[[144 134 135]
 [125 143 145]
 [114 143 141]
 [126 112 150]
 [130 112 140]
 [145 136 132]
 [130 130 118]
 [136 138 134]
 [140 128 107]
 [111 135 131]
 [114 112 117]]
|
[[117 112 114]
 [131 135 111]
 [107 128 140]
 [134 138 136]
 [118 130 130]
 [132 136 145]
 [140 112 130]
 [150 112 126]
 [141 143 114]
 [145 143 125]
 [135 134 144]]

[[129 106 120 143 148 119 115]
 [131 133 106 123 141 130 107]
 [129 139 108 118 148 125 151]
 [128 116 132 111 133 139 118]
 [133 157 118 145 128 146 113]]
|
[[113 146 128 145 118 157 133]
 [118 139 133 111 132 116 128]
 [151 125 148 118 108 139 129]
 [107 130 141 123 106 133 131]
 [115 119 148 143 120 106 129]]

[[119 140 129 102 150 129 144 121 111 112]
 [134 140 139 131 130 141 125 129 147 125]
 [140 121 131 117 141 117 148 147 111 121]
 [149 119 135 125 125 134 138 152 126 120]
 [127 145 135 127 130 146 120 123 145 124]]
|
[[124 145 123 120 146 130 127 135 145 127]
 [120 126 152 138 134 125 125 135 119 149]
 [121 111 147 148 117 141 117 131 121 140]
 [125 147 129 125 141 130 131 139 140 134]
 [112 111 121 144 129 150 102 129 140 119]]

[[125 128 130 128 129 125 130 125 135 153 122 120 130]
 [124 127 128 128 132 122 129 130 132 134 128 125 134]
 [123 126 131 125 129 133 127 131 146 131 125 121 122]
 [129 130 125 130 130 131 124 131 132 135 129 122 126]
 [123 126 132 126 128 134 128 123 124 122 125 121 125]]
|
[[125 121 125 122 124 123 128 134 128 126 132 126 123]
 [126 122 129 135 132 131 124 131 130 130 125 130 129]
 [122 121 125 131 146 131 127 133 129 125 131 126 123]
 [134 125 128 134 132 130 129 122 132 128 128 127 124]
 [130 120 122 153 135 125 130 125 129 128 130 128 125]]

[[147 107 123 134 101 135 107 153 115 134 112 104 128]
 [113 152 117 105 146 104 139 112 126 106 152 145 132]
 [151 120 132 151 131 117 131 146 132 125 141 132 156]
 [103 139 110 108 138 111 149 113 142 154 138 140 127]]
|
[[127 140 138 154 142 113 149 111 138 108 110 139 103]
 [156 132 141 125 132 146 131 117 131 151 132 120 151]
 [132 145 152 106 126 112 139 104 146 105 117 152 113]
 [128 104 112 134 115 153 107 135 101 134 123 107 147]]

[[127 126 131 125 133 133 129 140 129 122 157 131 131]
 [127 126 136 129 120 127 135 120 124 140 112 126 130]
 [126 119 144 126 113 134 127 128 118 142 112 136 139]
 [127 128 134 125 128 127 138 128 128 128 143 122 123]
 [127 127 137 128 124 131 130 129 126 137 126 132 132]]
|
[[132 132 126 137 126 129 130 131 124 128 137 127 127]
 [123 122 143 128 128 128 138 127 128 125 134 128 127]
 [139 136 112 142 118 128 127 134 113 126 144 119 126]
 [130 126 112 140 124 120 135 127 120 129 136 126 127]
 [131 131 157 122 129 140 129 133 133 125 131 126 127]]

[[151 156 114 130]
 [151 156 114 130]]
|
[[130 114 156 151]
 [130 114 156 151]]

[[147 150 104 153 142 143 136 139 100]
 [140 149 150 105 151 104 128 152 125]
 [127 125 129 130 128 128 129 129 126]
 [132 126 128 126 127 130 128 128 128]
 [129 130 126 126 125 127 128 127 127]
 [155 113 122 139 129 109  99 136 130]
 [128 130 131 130 125 127 128 127 127]
 [130 127 127 127 127 128 127 129 130]]
|
[[130 129 127 128 127 127 127 127 130]
 [127 127 128 127 125 130 131 130 128]
 [130 136  99 109 129 139 122 113 155]
 [127 127 128 127 125 126 126 130 129]
 [128 128 128 130 127 126 128 126 132]
 [126 129 129 128 128 130 129 125 127]
 [125 152 128 104 151 105 150 149 140]
 [100 139 136 143 142 153 104 150 147]]

[[131 128]
 [150 128]
 [106 129]
 [140 128]
 [154 128]
 [120 129]
 [128 128]
 [124 128]
 [149 128]
 [115 129]
 [128 128]]
|
[[128 128]
 [129 115]
 [128 149]
 [128 124]
 [128 128]
 [129 120]
 [128 154]
 [128 140]
 [129 106]
 [128 150]
 [128 131]]
---
[[137 153 152]
 [110 105 149]]
|
[152 105]

[[128 125 127]
 [140 126 128]
 [104 123 128]]
|
[127 126 104]

[[125 132 127]
 [125 132 154]
 [126 150 124]
 [136 132 127]]
|
[127 132 126]

[[134 136]
 [153 113]
 [140 120]
 [114 141]]
|
[136 153]

[[128 157 145 115 151]
 [145 137 127 104 119]
 [129 144 121 105 138]]
|
[151 104 121]

[[133 147 130]
 [143 106 146]
 [133 130 144]]
|
[130 106 133]

[[113 145]
 [129 105]
 [105 123]]
|
[145 129]

[[145 112 118 128 142]
 [135 134 148 101 118]
 [143 118 138 126 158]
 [113 142 130 126 104]
 [112 134 120 148 128]]
|
[142 101 138 142 112]
---
[[123 122 155 114 122 129 138 119]
 [123 126 126 155 132 108 113 138]]
|
[[123 126 126 155 132 108 113 138]
 [123 122 155 114 122 129 138 119]]

[[101 134 140 106 119]
 [142 153 104 126 107]
 [113 150 114 156 105]
 [136 108 146 140 149]
 [132 106 153 117 143]]
|
[[132 106 153 117 143]
 [101 134 140 106 119]
 [142 153 104 126 107]
 [113 150 114 156 105]
 [136 108 146 140 149]]

[[123 111 126 146 123 152]
 [150 129 112 142 125 145]
 [123 112 125 144 123 152]
 [150 132 112 142 124 142]
 [120 129 147 137 103 134]
 [145 144 136 132 103 127]]
|
[[145 144 136 132 103 127]
 [123 111 126 146 123 152]
 [150 129 112 142 125 145]
 [123 112 125 144 123 152]
 [150 132 112 142 124 142]
 [120 129 147 137 103 134]]

[[111 107 126 111 110 117 121 123 131 105 123 131 128 130 132 130]
 [154 115 112 140 126 118 120 119 132 148 115 101 140 119 128 130]
 [133 116 126 134 124 118 123 123 125 131 123 124 132 125 130 123]]
|
[[133 116 126 134 124 118 123 123 125 131 123 124 132 125 130 123]
 [111 107 126 111 110 117 121 123 131 105 123 131 128 130 132 130]
 [154 115 112 140 126 118 120 119 132 148 115 101 140 119 128 130]]

[[120 127 130 134 128 131 136]
 [144 127 138 125 117 127 126]
 [135 135 137 122 113 131 133]
 [141 126 141 119 126 131 113]
 [110 124 129 139 136 126 138]
 [113 129 136 119 130 127 130]
 [147 142 128 133 106 128 103]]
|
[[147 142 128 133 106 128 103]
 [120 127 130 134 128 131 136]
 [144 127 138 125 117 127 126]
 [135 135 137 122 113 131 133]
 [141 126 141 119 126 131 113]
 [110 124 129 139 136 126 138]
 [113 129 136 119 130 127 130]]

[[143 129 130 124 121 113 134 130]
 [121 133 141 140 125 133 130 131]
 [127 121 120 124 138 135 107 128]
 [117 114 127 135 139 145 123 112]
 [114 115 123 133 152 145 117 116]
 [134 121 118 118 130 129 109 128]
 [143 130 120 117 130 114 126 133]]
|
[[143 130 120 117 130 114 126 133]
 [143 129 130 124 121 113 134 130]
 [121 133 141 140 125 133 130 131]
 [127 121 120 124 138 135 107 128]
 [117 114 127 135 139 145 123 112]
 [114 115 123 133 152 145 117 116]
 [134 121 118 118 130 129 109 128]]

[[126 119 140 155]
 [128 127 118 122]
 [119 125 121 123]
 [121 120 123 126]
 [116 111 120 125]
 [122 134 118 131]
 [125 119 138 152]]
|
[[125 119 138 152]
 [126 119 140 155]
 [128 127 118 122]
 [119 125 121 123]
 [121 120 123 126]
 [116 111 120 125]
 [122 134 118 131]]

[[122 130]
 [135 127]
 [155 130]
 [120 125]
 [125 136]
 [129 122]
 [124 126]
 [125 133]
 [119 135]
 [137 121]
 [123 136]]
|
[[123 136]
 [122 130]
 [135 127]
 [155 130]
 [120 125]
 [125 136]
 [129 122]
 [124 126]
 [125 133]
 [119 135]
 [137 121]]
